One turn moves each row of this set onto another row. After a few examples, where does it send each row asked below?
lumov: [ 26 -22   8  34  18  29  34  -3 -34  13 -15  30  35  19  -8   8]
reze: [ 27 -21  -9  42   4   4  31 -32 -14  17   1  22  11  28 -33  38]
lura: [-31  15  19  -6 -16 -30   8   8 -27 -44   0  10 -13  20  15 -39]
bev: [ 16   1  52  10 -13   5 -29 -33  -1 -48 -42   6  20  24 -15   5]
Darok: [ 13  15 -38  19 -15  41   6 -13 -21   9 -41  -1  13   5  42  20]
deka: [  1   7  18  -9 -35  25 -42 -37   7  -7 -42 -22   6  37 -10  32]
luroz: [  5  20  -5 -47   6  13  11 -21  26  23   4 -15   7   9  -7  53]
dimok: [-41 -14  22 -17   8 -33 -15   4 -20  -5 -10  12  -2   4  35 -25]
bupog: [  9  14  -3 -33 -29  -5   3  -5  25  18  38 -16  14  13  -3  51]
Nanum: [-26  27   7  -2  35  -5  26   9 -52   7 -23  -9 -26  38 -16  43]
San: [ 46  57  14   6  14   0 -43  -5 -23 -25 -20  -6 -13   6 -25  28]
gize: [ 44 -14  18  31 -21 -20  30 -10 -21  20  12  22   3  45 -29  32]
fede: [ 20  14  15 -55  -3 -10  19 -13  11  -3  22  -2 -11  30  14  57]
Mapav: [ 23 -23  20  24  -6  -4  21 -21 -17  16 -30  -1 -23  61 -38  27]
totek: [ -4  -6  31 -20 -34 -25 -17   8 -22 -29   2  29   6   5  23 -34]
Luzug: [ -1 -16  -6  42   2  -9 -23  24 -43  13 -12  -2   1 -36 -18  40]
bap: [ 20  24  43   6 -35 -21 -15 -31  -9 -54 -10 -19  13  17 -22  46]
bil: [ 36 -31  12  32 -20 -10  23 -38  -9  -6   6  36  11  32   8  40]
malez: [-31   5  22 -19 -15 -24  14   4 -13 -23  -8  21  -9  14  34 -40]
bel: [-15 -11  21 -18 -31 -37   0  17 -12 -28  25  14   3  -9  12 -27]
Vor: [ 42  25  -9 -20  13   3   0  -5  30  26  -9   8  -2 -26  21  31]
dupo: [-11  27  11  -5  35  15   1  15 -55  10 -32 -22 -29  28   2  46]
kozo: [ 33  -7  33 -18   3 -25  13  19  10  37  -7   3  11 -18  39  22]
gobol: [ -3 -11  30 -15 -19 -38   3  20 -35 -27  18  28 -10  16   6 -32]
tak: [-29  23  -7  26 -22 -18  39  -9   2  -8 -37 -38  19 -27  -9  31]
Pevip: [ -1  -8 -25 -14 -26   0  24 -14  33  12  10 -38  -9  22 -22  37]
Nus: [-17  30 -34  23 -28  -3  47   1 -14   0 -27 -28   7 -26   2  33]
Fol: [ -6  14   3  41 -10 -15  38   6 -14  -6 -40 -50   4 -26 -14  32]
Kedib: [-16  27  18  14  16  -8  38  10 -59  13 -47  -7 -25  14 -14  42]
voto: [  2  24  -1 -46  27  22  32  23  -2   8  15 -23  19   3  -9  27]
Rebip: [ 37  42 -22  -6  -9   4 -25  33 -54  -8 -25 -12 -14  -6 -19  18]
Fozir: [-24  -3 -22  10 -13 -31  -5   4 -31 -34  10   5   2  13  18 -39]
dis: [-11   8   1 -45   2   2   0  -7  37 -27  26 -23   5   7  -3  26]
pab: [  4  30  34  13  -9  23 -17  -5 -22 -38 -31 -28  50  -8 -29  15]
Kuv: [ 24  25  54  -1 -40  -1 -40 -26 -12  -9 -24  -4  23  30 -18  38]
Puv: [-42  -9  16   8 -17 -29  11   2 -17 -31   4  19  -4   8  23 -34]
motis: [ 12 -19  13  55   2 -18 -33  12 -40  -9  28   7  13   3   2  32]
bepil: [ -5  13  19 -14 -10 -49  14  11 -24 -25 -28  -3  -6  10  12 -48]
pufes: [ 32 -31   2  15  16  -7  45 -11  -4  -9   9  30  -9  45 -18   3]
sem: [ 58  53   6 -12 -23 -15 -21  22 -29 -30  -3 -22   6  15   4   2]
Direv: [ -1  27 -26  11 -15  35   3 -25 -29   4 -55  20  17  25  34  16]
Kir: [ 33   5  -5 -16  -9   0   6  26 -12  41 -45   6   0 -38  17  19]
pib: [-21  34 -16   4 -12  36 -13 -15 -43   6 -49   8   6   8  33  37]
ganin: [ 25  38  34   5 -16   7 -22 -37 -16 -25 -42 -17  17  22 -45  36]
Gufe: [ 30 -10   4  62  23 -19  -1  -8  -9   8   3  15  -4 -18 -24  38]

pufes turns into bev
Pevip turns into Mapav
Now find these:
gize turns into Kuv
Gufe turns into San
Fozir turns into bepil
lura turns into malez
Kedib turns into pib
tak turns into Nanum
bap turns into fede
Darok turns into Fol
Kir turns into Luzug
luroz turns into reze
pab turns into voto
gobol turns into totek
sem turns into kozo

One turn moves each row of this set onto another row. After a few examples, where does it send each row asked below?
pugen: [  5   4  34   2   7  25  30 -34  35  21  46  22 -22  24 -10   0   5  33
  -1  48 -16]
Ful: [-34  20 -32  33  54  35 -10   6 -30  -5 -20  34  44  -5   1  17  17  23
   8  -3   4]
rosu: [-18 -13 -12  27   4  33   4  51  22  24  21  52  -4  -7 -24  11 -16 -23
 -20 -11 -14]
zuvam: [  8  22  42  17  16 -17  36 -34  34 -16  13  29   7  33 -11  12   6  40
   2   6  -5]
Nemot: [-16  25  15   2   3  29 -29  24  -4  17  -2 -48  -4  20  13 -33 -25  19
  33  17  28]
fuf: [-12   5  -9 -23  -4  53  34  23 -12 -10  14 -32 -51  -2 -22 -22  28  55
  13 -17  10]
pomi: [-54  -4 -43  36  51  28   1  29 -43  10 -14   9  20  -4  17   8   2  43
 -10  24   1]
sira: [-23  18  19   6   7  65 -17 -25  14   1 -13 -35 -22 -35 -12   6 -31  20
  22  20  -9]
bele: [  6   5 -38  34  29  53  -4  19 -42  14 -36  18   4   5  17  10 -14  20
 -40  -1   2]
lon: [ -5  16  39   8  33  30  35 -42  40  17   0  21 -18   4   5   1   0  56
 -21  35  -1]
Nep: [ -8  24 -56 -11  43  37  -9   3 -27  -3  -5  12  16  -6  24  14   9  23
 -37  19  13]
Fivol: [-18  -7  -4  -8  -8  35 -25  46   7  25   1 -47  -9   2  17 -16 -28  12
  29  23   1]
dizar: [-20 -30 -26  36  -9  37  -2  49  -1  38  -3  36  26   4 -33   6 -16  -8
 -11  22 -13]
litor: [-23   6 -36  34 -28  24  -1  35 -30  31   8  17  11  21 -25  32 -25 -12
  -8  -9  -2]
meseb: [ -1  -5  35  37   0 -32  32  24 -16  -6  20 -26  -7  -9 -40 -11  53  51
   5  14 -14]
litig: [ 13  31  -7  12   0  23  31  55  32 -35  -2 -30 -28   1  -9   1  19  -3
   7 -24  10]
Liluf: [ -2  -2  29  15 -12 -40  49  24  -9 -12  31  -7   6  -9 -11 -18   7  59
  -1   9 -41]
lufam: [-18  -2  30  46  12 -24  32   7 -19 -17  15  11 -12   1 -12 -42  22  67
  11  -8 -34]
Nug: [ 36   2  45  30  39  15  42 -29  -1   7  15  20 -18   7  20  -5 -10  47
 -17  32   4]
Geruz: [-22   3  -4   8  12  21 -15  23  -3  19   5  47  42   3 -30  19 -34 -26
  -6  14 -21]
miv: [-43  53 -28   5  31  25  27  34 -56   2 -12  12  29 -18  -1   5   7  18
 -24  30   2]
zili: [-21   9 -34  14  38  24 -12  13 -47  17 -40  -8  36  11  -9  20   6  23
 -30  20  18]
bine: [  9  33 -29 -11 -24  33  47  32  27 -22  11  -5 -35 -24  -4   2  -5  -7
   0 -10   5]
besov: [-39  -9  -1  15  16  33  -3  39  15   7  -8  12  34  22  -8  26 -43 -20
 -26  11   1]
Vef: [ 37  19   6 -25  -4  26  35  34  38 -20  -2 -21 -34  -9 -14   8   9  -1
   6  -8   1]
Tiz: [  7  11   4 -22  21  63  21  39 -33 -17  22 -23 -40   3 -12   4   3  42
   2 -33  13]
gebe: [-43   0 -32  34  35  52  20  17 -59  15 -21   5  37 -18  -6 -12   1   9
  10   9   3]
Saros: [  2   9  36  16  43   5  30 -42  13 -19  22  30 -27  18 -22   0  36  36
 -17  15   5]
Pima: [ 11  26  34   3  -4  -5   2  -9  16  -5  18  10 -18  -1 -13   4  34  80
 -18  59 -12]
Zamem: [ -6  -6 -46  32  -3  45  -6  31 -25  27 -13  38  -9  30 -14  17  -6   0
 -25  22 -31]
givum: [-23  -9 -21  16   2  24   2  69 -23  24  27  35  -6 -13 -46  30 -25   2
  -2   3 -25]
Vepo: [ 18  14  42  26  -5 -15  -4  16  -4  -2  32   8 -20 -16 -32   0  49  55
  10  43 -26]
Dar: [-14  18  19  13  11  28   4  43  -4  29  17 -42 -27  -2  26 -18 -20   6
  49  41   5]
deros: [-47   5  -8  18   5  12  -6  62   2  12  -1  49  36  18 -11   4 -37  15
  -8   4 -20]
bol: [-10  44  58  19   0 -15  31  26 -18   0   9 -18 -15 -17 -22 -12  29  70
  -3  38 -18]
pupad: [  0  24   1 -21  -7  78  40  21  -7 -11   5 -11 -19   9 -31 -23   3  55
   7 -26  11]
padim: [  9  17  54  27  -3  28   7 -15  43  -6  40   8  -5  -6  -8  -1  46  41
  -9  32  -8]
pefir: [-12  16  -6   3  22  63  -8  -6   0  22 -36 -22 -28 -29 -23   9 -14   7
  41  25  12]
tano: [-29 -15   2  27  15  61 -11  49  11   0  37  33  29  -3 -14  34  -6  -2
 -31   2 -19]
zeseg: [ -8  11   6  41   4  59   2   6  26  12 -30 -19 -18 -36 -20   1 -32  24
  47  17   5]
Gekek: [-23  -7  45  15 -17 -22  34  19  -5 -18  37  -4 -15 -10 -24 -52   7  46
 -14   3  -2]
gebu: [ -6  14  28  27  25 -31  15   7 -31 -12   8 -46 -25 -26 -10  -8  20  46
   1  21 -49]
fegam: [-28   4  26  44 -24 -37  19 -14 -22  -8  42 -24 -20  -8 -28  -6  -2  29
  -3   3 -19]
Punos: [ 19   4  41  -1   5  12  35 -27  35  -3   5  18  -4  14 -24 -14  25  54
 -36  38   3]
Lom: [-27  32 -38  -6  38  22  14  13 -57  11 -16 -10  28  -6  10  17   6  46
 -21 -10  12]
rar: [-19   9  41  34   1 -36  12  21 -22  12  36 -35  -3 -19 -16 -18  26  25
  22  -3 -33]
befum: [ 22   8  46  19  35   3  54 -25  20 -24  12   5   0  -8 -13  18  23  45
   1  14  26]
Fozom: [ -1   7 -48  20   8  25 -13  23 -53  14 -23   0  16  28  -7  39   1  13
 -21  11 -28]

gebe turns into befum
tano turns into fegam
Zamem turns into Vepo
Now find these:
Dar turns into Tiz
fuf turns into pefir
rosu turns into rar
Saros turns into Geruz
litor turns into bol
gebu turns into Nep
zeseg turns into litig
dizar turns into meseb
deros turns into lufam

One turn moves each row of this set onto another row. After a few examples, where does it send each row asked below?
Zodav: [ 29 -16 -35 -18  18 -49  -2  -3  -2 -26   9 -21   9]
Ziz: [ -8  38   7 -27 -24 -17  21   5 -70 -15 -10 -65 -19]
lakir: [ 37  -8 -21 -15  31 -45 -16   5  -8 -31  14 -19  12]
sab: [ -3  46  -2 -32 -44  41   9 -21  -5 -39  15  15  13]
bis: [ 10  42  -3 -25 -46  45  14 -11 -15 -47  17   1  34]
nirob: [ 10  40   7 -23 -45  46  11 -25 -25 -35  -7  -1  29]
kekit: [ 54  24 -13   6 -42 -14  -9 -39 -39 -39  -5  -4 -42]
vivop: [  7  -2 -22   1  27 -58   5   3 -16 -41   2 -28  13]
mezek: [-32  44 -25 -45 -12  22   1  16 -37 -42  46  10   0]
zoko: [ 14 -13 -19  -3  16 -57  -5  -9 -14 -39  18 -13  20]
sumu: [  8  25  21 -40 -13 -15   5  14 -73 -21   4 -60 -31]
riv: [ 63  35 -15 -12 -51 -10  -8 -39 -26 -32  -8 -16 -33]
Rana: [ 41  36 -11  -5 -37 -17  -5 -49 -33 -38 -17 -21 -49]
nipib: [-20  36 -11 -34   1 -12  13  -7 -74 -34   3 -69 -12]
gom: [ 20  30 -17 -50   6  27   4  29   0 -71  -2  19   4]
nemas: [ 14  38   6 -34 -38  46  10  -9 -20 -34   5  12  35]
mudid: [ 30  -7 -25  -2   7 -60   0   0  -2 -35  10 -27   9]
pifa: [  0  21   5 -37  -1 -15   8   9 -64  -3  -1 -65 -21]
Bazer: [ -2  43  -8 -52 -12 -16  13  -7 -68 -21   6 -64 -35]
Fenof: [ 21  -2 -20 -27  35 -46   6   0  -2 -27   4 -35  15]
ralap: [ 45  39 -29  -3 -58  -6  16 -38 -26 -40 -22 -28 -22]
Patim: [ 46  29 -22 -20 -53 -17   2 -48 -24 -36 -12 -20 -40]
ket: [ 21  32 -10 -43  -3  12   9  19   9 -70  -9  34  -1]
fiv: [ 24  27 -16 -49   2   1   0  24   2 -85 -13  20   0]
tepuf: [-23  44 -32 -35  -8  20  -4  11 -51 -67  45   6   7]
fenet: [ -3  20  22 -48 -21 -13  18  10 -65  -9  -1 -59 -13]
muzu: [ 28  -4 -43 -10  32 -36   5   9  -6 -39 -11 -20   9]
Zuz: [ 28 -15  -3  -2  18 -50  -5   2 -11 -35  14 -26  19]
nud: [ 17  31  -9 -58   5  14  -2  19  -8 -79   2  29   1]
Zigep: [ -3  48   8 -25 -49  40  20 -17 -27 -33  11   7  24]
tedu: [ 48  32 -25   9 -33 -17   6 -32 -26 -36 -31  -5 -38]
rafev: [ -1  33  12 -45  -8 -14  -5  -2 -73 -21  15 -65 -17]
Ruvop: [-25  37 -39 -31 -12   3  -3  21 -66 -50  44   1  13]
rutuv: [-17  40 -29 -39 -24   9  -2  14 -53 -56  52  13  16]
rovem: [  5  29 -16 -52  -3  11   6  23  17 -63  10  25   3]
pufi: [-10  21   4 -51  -2 -15   6  -9 -64 -12   6 -66 -21]
rovot: [ 48  27 -18 -12 -39 -12  -4 -37 -35 -38 -19   6 -54]
sebe: [-30  40 -27 -37  -2   3   4  22 -49 -56  44  14   8]
zonep: [ 52  32 -36  -5 -41 -17   6 -53 -16 -27  -6 -14 -26]

nemas turns into nud
muzu turns into nipib
Now find these:
rovem turns into mezek
gom turns into tepuf
pifa turns into Rana
pufi turns into Patim
kekit turns into Zuz
fenet turns into rovot
fiv turns into Ruvop
vivop turns into Ziz
zonep turns into Fenof
Zigep turns into ket
rafev turns into riv

One turn moves each row of this set onto another row. After a few examples, where does it send each row asked below?
kazu: [ -6 -28 -26  58   4 -42  -2 -15 -37  38 -59  32  49  11  -8  19 -24 -22
 -27   3   6 -22]
Nepe: [ 11 -83 -63 -21  55  25  -9 -50 -18  -9 -28 -14  41  21  23  14 -25  34
 -27  47  -7 -43]
lere: [ 43   8 -12  -8  21  21   6 -15 -29   4 -36 -11 -25  13 -23  68 -23 -14
 -14  19  20 -46]
bip: [-22  -9 -50   3  77 -13   3 -12  -5 -24 -10  47  27  28 -26  10 -31 -15
  18  54   4 -55]
nesap: [-52 -31 -46  12  -2   7 -23 -31 -42  36 -27  -4  25  14  24  11 -60   2
 -51  13   2 -16]
fekil: [  -5   -8 -115   73   26   36   19  -47  -22   18  -55    6   30   23
   21   32  -13    5  -17   54    8  -36]
Dazot: [  8 -54 -68  38  24  16 -41   5  -9  27 -56 -11  40  51  -7   7  20  10
 -35  59 -13 -72]
mivab: [-20 -39 -41  30  -8 -16 -26 -11 -13  61 -74  41  27  52   9  24 -16 -24
 -28  12   1 -41]
Poz: [ 34 -34 -79 -15  23 -26   2 -11 -41  16 -26  31 -10  17 -17  57 -67 -22
  14  62  17 -44]
Pul: [  0  -7 -35  51  -4 -45  -1 -36 -34  49 -53  37  19  46  27  15 -15 -24
 -13  37 -23 -34]
Pibug: [ 19 -19 -15  11  27  16  13 -18 -48  34 -54 -10   0  58  23 -15 -26  22
  22  38 -43 -58]
zar: [  5 -33 -24  33   5  -1   7  -8 -34  -4 -60  -9  28  -1 -43 -25  22 -10
  -6  39  23 -52]
Luvu: [ 17 -50 -72  21  40  10  12  15 -24  17  -7  24  -3  20 -32  15   1  36
 -15   0  57 -67]
vegi: [ 26 -57 -50 -32  42  28  22 -65 -40  -9 -58 -16   4  21  24   5  -3  14
  13  41   9 -24]
motu: [  7 -18 -36   9  -3  15 -36 -38  -4  32   7 -13  -3   7 -25 -28 -40 -17
  17  29  -8 -41]
tob: [ 31 -45 -84 -19  27 -19  -7  -3 -34  24 -28  29  -5  21 -19  61 -71 -17
   4  57  17 -47]
Zim: [ -8 -54 -60  27  33  39 -42  14 -23  20 -54  -6  57  46  -8   8 -22  20
 -10  24 -32 -66]
Kopi: [-18   4 -71  35   5   4 -13 -38 -61  36 -44 -18  25   5  22  19 -34 -11
 -28  15  -6  16]
nure: [ -1 -10 -34  34  14  15   2 -12 -48 -12 -48  -5  47  -6 -35 -28 -12  -7
  26  25 -16 -43]
tera: [ 33 -39 -88  -9  26 -24  -4  -4 -40  13 -27  28   4   7 -27  61 -67 -22
   8  56  20 -40]
fufav: [-11 -18 -88  60  22  21 -10 -34  32  44 -39  -8  12  43 -20   8   8 -18
  23  30   0 -45]
Disu: [-11 -67 -43  58  24   7 -43 -27 -45 -20   4  -7  24  42   5  29 -32  -2
  22  31   1 -64]
Bifam: [  8 -20 -41  19  87 -11  10 -65 -19   7 -66  24   7  24 -18  56 -15  31
 -32  13  17  -5]
Ponu: [ 31 -14 -30  19  41   9 -18 -13 -29 -10  -8  -6   3  38   5  91 -34   6
 -34  44  -6 -72]
rapoz: [ 19 -15 -83  -7  15   7 -17 -46 -41  -2 -48  55 -36   4  42  32   3   6
 -23  33   8 -27]
rebam: [ -3 -40 -40  74  50 -17  20 -40  13  41   1 -14  21  42   2  11 -36  22
  -2  32 -15 -59]
sep: [  9 -29 -62  12 107   4   0  11 -21   2 -48  26  26  58 -10  54 -22   1
  14  26   8 -35]
Nav: [-21  -9 -49 -18  53   7 -11 -69  20  18 -63  41  -8  20 -33  23 -12  10
 -33  27  19 -20]
Lurur: [-48 -23 -52  24  -4   9 -11 -43 -71  16 -51   0   2  43  48  29 -32 -10
 -14  23   7 -17]
feno: [ 38 -33  -7  29  31 -17  22 -19 -38  39 -46 -20  -2  48  15 -13   0  26
 -19  57 -17 -60]
febil: [-16 -53 -23  55  32   9  35 -29  -4  25 -50 -10   0  36 -22  14 -13  -3
  31  -5  39 -47]
Sol: [  5 -29 -58  42  38  23  46 -38  -9  57 -38  -4  21   6  14  11 -62  38
 -52  26  12 -37]
lag: [ 47 -40 -42  33  35  27 -25 -17 -44  46 -43 -38  -8  43   1  31 -23   0
  28  -3   2 -16]
Til: [ 20 -40 -85 -18  37  27  -7 -61 -15 -17 -35 -16  43 -13  -6  -9   0   2
  -5  52  -4 -18]
zav: [-24 -12 -61  21  67 -16 -12 -82  -4 -16 -39  46   8  39  -2  44  -9  20
 -27  57  -2 -36]
med: [ 30 -17 -78  15  33 -14 -15 -38 -39  -6 -20  45   3 -36  20  27 -19  21
 -51  26   0 -16]
fod: [-42 -32 -56  27  -1  41  45 -49 -16  12 -59  24  -3  18   9   2 -32   0
 -10  36  46 -60]
rimab: [ 23 -19 -95  10  26  15   3  -5 -14  32  -7  29 -33  53  -4   8  21  24
   4  35  31 -74]
mume: [ 39  -8 -80  42  44 -20  24 -11 -33  12  22  20  -4  14 -14   3   5  35
  -5  36  22 -61]
Seku: [ 17   8 -45 -28  83   3  13  -5   7  37 -38  27  -5  38 -22   6 -32  -9
  15  35  -2 -26]
muro: [ 12  13 -50   0   6  24 -35 -17  -1 -15  -8   6   4   8 -33  57 -18 -27
 -27  50   4 -67]
sakir: [  5 -57 -58 -15  26   9 -20 -23 -33   0 -42  54 -15  -9  25  37 -26  27
 -54   5  26 -36]

vegi turns into Til
zav turns into Bifam
lag turns into motu
Now find these:
nure turns into Zim
med turns into sakir
Seku turns into bip
Pul turns into kazu
lere turns into muro
tera turns into tob
fufav turns into rebam
feno turns into zar
Lurur turns into Kopi
fekil turns into Sol
rimab turns into mume

